[[139 134 120 142]
 [116 124 145 150]
 [151 112 107 116]] value 145

[[127 132 123 125 140 132 129]
 [126 135 118 122 150 135 130]] value 135

[[128 117 119 115 119 132 145]
 [135 120 123 118 114 130 153]
 [135 118 123 117 113 129 153]] value 130

[[121 144 149 141 135]
 [135 131 132 132 126]] value 132

[[132 130 150 133 128 132 128]
 [131 129 132 135 129 143 136]] value 143

[[109 102 120 103]
 [106 108 121 100]
 [104 112 122  99]] value 121

[[148 133  99 127 141]
 [137 141 144 112 135]
 [106 113 117 144 115]] value 112

[[140 125 141 128]
 [149 115 113 103]] value 113

[[110 148 148 148 131 110]
 [117 103 104 112 137 104]
 [120 154 153 137 118 104]] value 137

[[129 121 143 140]
 [126 140  99 134]] value 99
---
[[130 127 128 127]
 [134 109 121 157]] out 127, 134

[135 150 130 125 100 104 130] out 130, 135

[[147 117 106 150]
 [147 117 106 150]] out 150, 147

[[127 129  99 133 136]
 [150 118 130 119 138]
 [140 129 120 138 131]] out 136, 140

[156 138 149 134 104 100] out 100, 156

[[112 106 124 138]
 [114 104 125 137]] out 138, 114

[126 121 115 109 105 103] out 103, 126
---
[[105 125 111 135 140 135]
 [124 129 121 122 138 133]]	125

[116 109 150 155 139 116 114]	109

[[129 137 146 112]
 [123 135 151 101]]	137

[131 138 136 149 154]	138

[141 122 117 128 124 100]	122

[[135 130 100 147]
 [115 155 125 117]]	130
---
[[105 129 136 113 128]
 [125 127 142 115 134]
 [139 120 123 119 126]] -> 113

[[100 138 119 114]
 [126 124 119 143]
 [116 141 134 137]] -> 119

[[133 103 139 127 145 136 113]
 [143 129 145 137 142 124 139]
 [128 152 141 147 127 113 143]] -> 136

[[126 132 152 129 141]
 [119 132 142 124 135]
 [149 135 109 138 119]] -> 129

[[101 133 141 134]
 [120 122 134 151]
 [158 103  98 104]] -> 141

[[129 136 135 104 137 103 146]
 [129 136 135 104 137 127 111]
 [142 136 135 104 145 111 151]] -> 103

[[137 116 122 154 128 110 128]
 [121 128 130 132 126 128 125]
 [133 138 135 124 138 123 128]] -> 110

[[132 111 123 142 133 113]
 [107 134 112 108 112 149]
 [113 118 121 140 114 117]] -> 133

[[117 155 137 121 120 129]
 [114 146 131 121 124 136]
 [112 141 128 123 142 140]] -> 120
---
[104 146 148 138 103 113] -> 103
[120 141 153 152 113] -> 152
[142 126 110 136 143 106] -> 143
[135 150 156 104  98 118] -> 98
[102 122 117 125] -> 117
[147 142 144 148 153 150] -> 153
[123 121 154 123 119 134] -> 119
---
[[144 110 112 104 118 149 131]
 [126 117 100 120 111 145 135]
 [128 117 112 148 118 147 117]] Answer: 128

[[121 103 122 154 124 100 145]
 [113 126 132 147 114 106 122]
 [111 127 114 117 114 139 129]] Answer: 111

[[107 119 112 131 150]
 [144 147 125 113 118]
 [122 107 142 135 137]] Answer: 122

[[150 137 115 117 105 132 124]
 [141 105 140 144 113 141 105]
 [134 142 107 122 121 106 131]] Answer: 134

[[147 130 113 117 136 124 137]
 [113 128 140 134 125 155 125]
 [119 132 126 120 128 122 121]] Answer: 119

[[136 121 154 133]
 [122 139 108 117]
 [112 118 119 144]] Answer: 112

[[108 114 141 115 140 117]
 [ 98 110 146 114 133 144]
 [138 122 120 132 116 135]] Answer: 138
---
[[138 145 122 115 105]
 [133 128 115 140 109]] >> 128

[[112 128 131 150 139 118 114]
 [106 120 136 146 131 120 115]
 [143 126 126 106 116 139 142]] >> 120

[[124 124 122 133 131 123]
 [143 142 111 124 114 105]] >> 142

[[117 125 120 133 127 148]
 [125 126 130 128 126 100]] >> 126

[[138 142 134 146 139 136 106]
 [138 142 134 146 139 136 106]
 [150 118 145 101 129 139 137]] >> 142

[[123 136 121 132 138 109 131]
 [130 121 136 135 128 153 117]
 [120 134 121 137 141 111 127]] >> 121
---
[124 131 123 133 107] ans = 131

[[131 108 118 105]
 [123 101 133 106]
 [112 146  99 106]] ans = 146

[[131 103 114 144]
 [117 103  98 104]] ans = 103

[[137 112 151 155]
 [124 108 152 152]] ans = 108

[[138 127 120 127 128]
 [101 129 142 132 128]
 [132 125 122 128 128]] ans = 125

[[119 109 155 144]
 [129 117 118 122]] ans = 117

[118 111 141 131 150 123 134] ans = 111

[136  98 118 134] ans = 98
---
[123 134 125 150] Answer: 134

[[128 124 153 123 131]
 [127 127 128 126 131]
 [129 129 131 132 132]] Answer: 126

[137 107 138 129 156 136] Answer: 136

[105 118 148 104 131 124 116] Answer: 116

[100 128 151 122 134 140] Answer: 128

[120 124 128 100 135 128] Answer: 124

[157 150 108 104 149] Answer: 149
---
[[134 121 150 109 147]
 [153 133 117 113 123]]
147

[[155 146 150 114 146 130 116]
 [106 130 108 130 133 131 121]
 [135 109 141 137 134 118 117]]
116

[129 128 156 125]
125

[[134 105 126 130]
 [112 136 117 111]]
130

[[128 128 139 135]
 [128 128 115 104]]
135

[129 118 118 129 151 116]
116

[[115 146 130 123]
 [154 101 115 138]
 [121 135 143 107]]
123

[[129 115 142 142]
 [126 150 148 129]]
142
---
[131 143 134 116  98] Answer: 134

[[128 156 125 120 111 134 124]
 [117 146 125 133 126 130 121]
 [129 116 142 127 129 133 141]] Answer: 142

[151 129 123 121 118] Answer: 123

[120  99 127 135 127 125] Answer: 127

[107 106 151 105] Answer: 151

[[107 144 125 155 144 119]
 [136 125 131 116 121 128]
 [136 124 130 118 122 130]] Answer: 130

[[128 128 127 135]
 [129 128 129  99]] Answer: 129
